W =
[[-64  -9 -70 -50  30  39 -40 -59  81  33  65 -68 -16]
 [-79  89 -23 -97 -43  63  16  -2 -80 -71  57  38  -5]
 [-48  88 -60  44 -43  74  74  22 -11 -16 -80  41 -23]]
W[0][0]: -64
W[0][6]: -40
W[1][2]: -23
W[2][10]: -80
W[0][1]: -9
W[0][4]: 30
W[0][7]: -59
W[1][8]: -80
W[:, 6]: [-40, 16, 74]
W[2][11]: 41
W[0]: [-64, -9, -70, -50, 30, 39, -40, -59, 81, 33, 65, -68, -16]
W[0][12]: -16
W[:, 9]: [33, -71, -16]
W[0][11]: -68
W[2][8]: -11
W[:, 11]: [-68, 38, 41]
W[1]: [-79, 89, -23, -97, -43, 63, 16, -2, -80, -71, 57, 38, -5]
W[0][5]: 39

data = [-94  22 -31 -25 -48  53 -46]
data[0] = -94

M =   0   18   77  -16  -78    3
M[-6] -> 0
M[-3] -> -16
M[1] -> 18

grid =
[ 0.855 -1.226  0.415 -0.660  0.139  1.878 -0.563 -0.911 -1.183  1.963
  0.335 -0.091]
grid[0]: 0.855
grid[4]: 0.139
grid[6]: -0.563
grid[-11]: -1.226
grid[11]: -0.091
grid[-10]: 0.415

arr = [-0.01  0.16 -0.04  0.03  0.03  0.18 -0.15  0.14]
arr[0] => -0.01
arr[4] => 0.03
arr[2] => -0.04
arr[6] => -0.15

X =
[[  9 -78 -39 -29 -56  11   4  46  25  11  50  11   8   8  -8  22]
 [-29 -34 -87  49 -12 -26 -24 -22  16 -56  38 -48   8  26 -20 -21]
 [ -2 -78 -37 -25 -52   2  12  50  24  15  56  18  -4  18  -6   9]
 [-32 -39 -71  55 -25 -13  -9 -17   0 -47  19 -67  21  38 -17 -30]
 [-32 -42 -69  35 -16 -38 -10 -13  23 -51  24 -55  -6  38  -3 -15]
 [-42 -54 -86  59 -11 -24 -21 -34  16 -46  39 -52   1  34 -18 -18]
 [-44 -72 -66  66 -26 -21  -8 -24  13 -38  50 -66   0  31 -10 -16]
 [ 22 -66 -17 -27 -42  32   9  59  39   9  65  25 -10  20   0  23]]
X[0, 0]	9
X[:, 6]	[4, -24, 12, -9, -10, -21, -8, 9]
X[2, 0]	-2
X[7]	[22, -66, -17, -27, -42, 32, 9, 59, 39, 9, 65, 25, -10, 20, 0, 23]
X[2, 2]	-37
X[5, 3]	59
X[0, 10]	50
X[3]	[-32, -39, -71, 55, -25, -13, -9, -17, 0, -47, 19, -67, 21, 38, -17, -30]
X[0]	[9, -78, -39, -29, -56, 11, 4, 46, 25, 11, 50, 11, 8, 8, -8, 22]
X[1]	[-29, -34, -87, 49, -12, -26, -24, -22, 16, -56, 38, -48, 8, 26, -20, -21]
X[0, 9]	11
X[4]	[-32, -42, -69, 35, -16, -38, -10, -13, 23, -51, 24, -55, -6, 38, -3, -15]
X[7, 12]	-10
X[4, 12]	-6
X[5, 15]	-18
X[3, 7]	-17
X[0, 6]	4
X[:, 8]	[25, 16, 24, 0, 23, 16, 13, 39]
X[7, 0]	22
X[6, 6]	-8
X[0, 7]	46
X[4, 9]	-51
X[0, 14]	-8
X[2]	[-2, -78, -37, -25, -52, 2, 12, 50, 24, 15, 56, 18, -4, 18, -6, 9]
X[6]	[-44, -72, -66, 66, -26, -21, -8, -24, 13, -38, 50, -66, 0, 31, -10, -16]
X[:, 1]	[-78, -34, -78, -39, -42, -54, -72, -66]
X[1, 3]	49
X[5, 2]	-86
X[6, 2]	-66
X[4, 3]	35
X[2, 3]	-25
X[7, 1]	-66
X[1, 13]	26
X[6, 8]	13
X[:, 11]	[11, -48, 18, -67, -55, -52, -66, 25]
X[3, 0]	-32

x =
[[-20 -14 -25  10  -5 -12  -8  10 -15 -19   5  17 -20 -14]
 [ -7 -10 -13   4  24 -10 -20 -57  41  19 -34  19  -6   3]
 [ 43  12   5   5  -8  12   5   5  -8 -22  17   2  -7 -14]
 [ 27 -22  -6 -27   5  -1  -8 -13  86 -98   3   1  14 -21]
 [ 10  -9  18  16 -16 -13 -18  42 -34  -4  51 -18  -9  44]]
x[0, 0] = -20
x[2] = [43, 12, 5, 5, -8, 12, 5, 5, -8, -22, 17, 2, -7, -14]
x[4, 9] = -4
x[:, 7] = [10, -57, 5, -13, 42]
x[4, 0] = 10
x[3, 9] = -98
x[:, 2] = [-25, -13, 5, -6, 18]
x[1] = [-7, -10, -13, 4, 24, -10, -20, -57, 41, 19, -34, 19, -6, 3]
x[4, 8] = -34
x[2, 4] = -8
x[3] = [27, -22, -6, -27, 5, -1, -8, -13, 86, -98, 3, 1, 14, -21]
x[:, 12] = [-20, -6, -7, 14, -9]
x[0, 7] = 10
x[3, 7] = -13
x[3, 12] = 14
x[3, 4] = 5
x[0] = [-20, -14, -25, 10, -5, -12, -8, 10, -15, -19, 5, 17, -20, -14]
x[4, 11] = -18
x[:, 13] = [-14, 3, -14, -21, 44]
x[1, 9] = 19
x[:, 6] = [-8, -20, 5, -8, -18]
x[1, 13] = 3
x[1, 3] = 4
x[0, 9] = -19
x[:, 11] = [17, 19, 2, 1, -18]
x[2, 13] = -14
x[4, 6] = -18
x[2, 3] = 5
x[1, 8] = 41
